Some points, each followed by its number:
-1.0;-0.2;-0.7;1.6;0.4;-1.1;-1.2;-1.1;-1.1;-1.1 0
-0.8;0.4;0.9;-0.5;0.3;1.9;-0.1;0.8;-0.2;0.3 1
1.7;-0.6;-0.9;-1.1;-0.9;-1.1;0.7;1.6;1.8;1.9 2
1.1;-0.2;-1.1;-1.1;-0.1;-1.1;0.6;1.5;1.4;1.6 3
-1.0;-0.4;-0.1;1.1;-0.6;2.3;0.0;-1.1;-0.9;-1.1 4
1.8;-1.1;1.0;-0.8;-1.1;-1.1;1.0;-0.2;1.3;0.8 5
1.2;0.2;-1.1;-1.1;-0.8;-1.0;0.6;1.5;1.4;1.9 6
1.2;-1.0;-0.9;-1.1;-0.9;-1.1;0.4;1.9;1.3;1.4 7
-0.3;-1.1;-0.5;-0.6;-0.7;0.4;-1.2;-1.1;-1.1;-1.1 8
-0.3;0.1;1.1;-0.3;-0.2;1.6;0.0;1.0;0.5;0.4 9
-1.0;1.6;1.5;0.9;1.9;0.2;0.2;0.9;-0.2;1.2 10
2.2;-1.1;0.3;-1.1;-1.1;0.8;1.1;0.2;1.9;-0.4 11
2.2;-1.1;1.1;-1.1;-1.1;0.8;0.5;1.2;2.1;1.5 12
-0.7;1.5;1.9;0.2;1.2;-0.5;-0.2;1.1;0.2;1.7 13
-1.0;0.4;0.3;1.0;-0.5;2.4;0.7;-0.9;-0.6;-1.1 14
-1.0;0.9;-1.1;0.8;0.3;0.2;0.1;0.0;-1.1;-1.1 15
-0.8;-0.5;-1.0;1.5;-0.2;-1.1;-1.2;-1.1;-1.1;-1.1 16
-0.4;0.2;0.4;0.6;-1.0;1.8;0.5;-0.6;-0.3;-1.1 17
-1.0;1.8;1.0;1.3;0.8;0.4;0.4;-0.3;-0.5;-0.5 18
-0.2;-0.8;-0.6;1.2;-0.2;-1.1;-1.2;-1.1;-1.1;-1.1 19
-0.9;-1.1;-1.0;0.2;0.0;0.2;-1.2;-1.1;-1.1;-1.1 20
-1.0;1.7;-1.1;1.0;0.0;0.5;0.9;0.3;-1.1;-0.7 21
2.0;-1.1;1.1;-1.1;-1.1;0.3;0.8;0.9;2.1;1.0 22
-1.0;-0.6;-1.1;1.3;0.4;-1.1;-1.2;-1.1;-1.1;-1.1 23
Which point above is nearest to each new point? Its number follows each.
-1.0;2.2;1.1;1.5;1.4;0.3;0.7;-0.7;-0.8;-0.6 18
-1.0;2.0;-1.1;1.0;0.4;0.6;0.9;0.4;-0.9;-0.7 21
-0.8;1.6;1.1;1.2;0.7;0.0;0.7;-0.5;-0.5;-0.5 18
2.1;-1.1;0.1;-1.1;-1.1;0.7;1.3;0.7;1.5;-0.3 11
-0.9;-0.1;-0.3;1.0;-0.9;1.7;0.1;-1.1;-0.9;-1.1 4
-1.0;-1.1;-1.1;0.3;-0.2;0.4;-1.2;-1.1;-1.1;-1.1 20
1.3;-1.1;0.4;-0.8;-1.1;1.2;1.0;-0.4;0.9;-0.7 11
2.0;-1.1;-0.1;-1.1;-1.1;0.8;0.5;-0.6;0.9;-1.1 11
2.0;-0.9;1.1;-1.1;-1.1;-1.1;1.4;0.2;1.5;1.0 5
-1.0;1.4;1.2;1.5;0.5;0.1;0.7;-0.6;-0.7;-0.1 18
-1.0;0.9;0.4;1.1;1.1;-0.4;-0.3;-0.9;-1.1;-0.7 18
-1.0;1.2;-1.1;-0.1;1.0;-0.4;-0.7;0.4;-1.1;0.4 15
-0.7;0.3;1.1;-0.2;0.2;1.7;-0.5;0.3;-0.2;-0.3 1
1.5;-1.1;0.1;-1.1;-1.1;0.5;0.6;-0.8;0.8;-1.0 11
1.7;-0.4;0.8;-1.1;-1.1;-1.1;1.0;-0.9;1.3;0.2 5
-1.0;-1.1;-0.8;0.1;0.2;0.3;-1.2;-1.1;-1.1;-1.1 20
1.9;-1.0;0.8;-1.1;-1.1;-1.1;1.2;0.3;1.4;0.9 5
-0.5;1.7;1.2;0.7;0.7;-0.1;0.9;-0.6;-0.3;-0.3 18
1.5;-1.1;0.3;-1.1;-1.1;1.0;1.1;0.1;1.1;-0.3 11
-0.8;0.6;0.1;0.8;-0.5;2.3;0.5;-0.8;-0.8;-1.1 14
-0.8;0.5;0.4;0.7;-0.4;2.3;0.6;-1.1;-0.5;-1.1 14
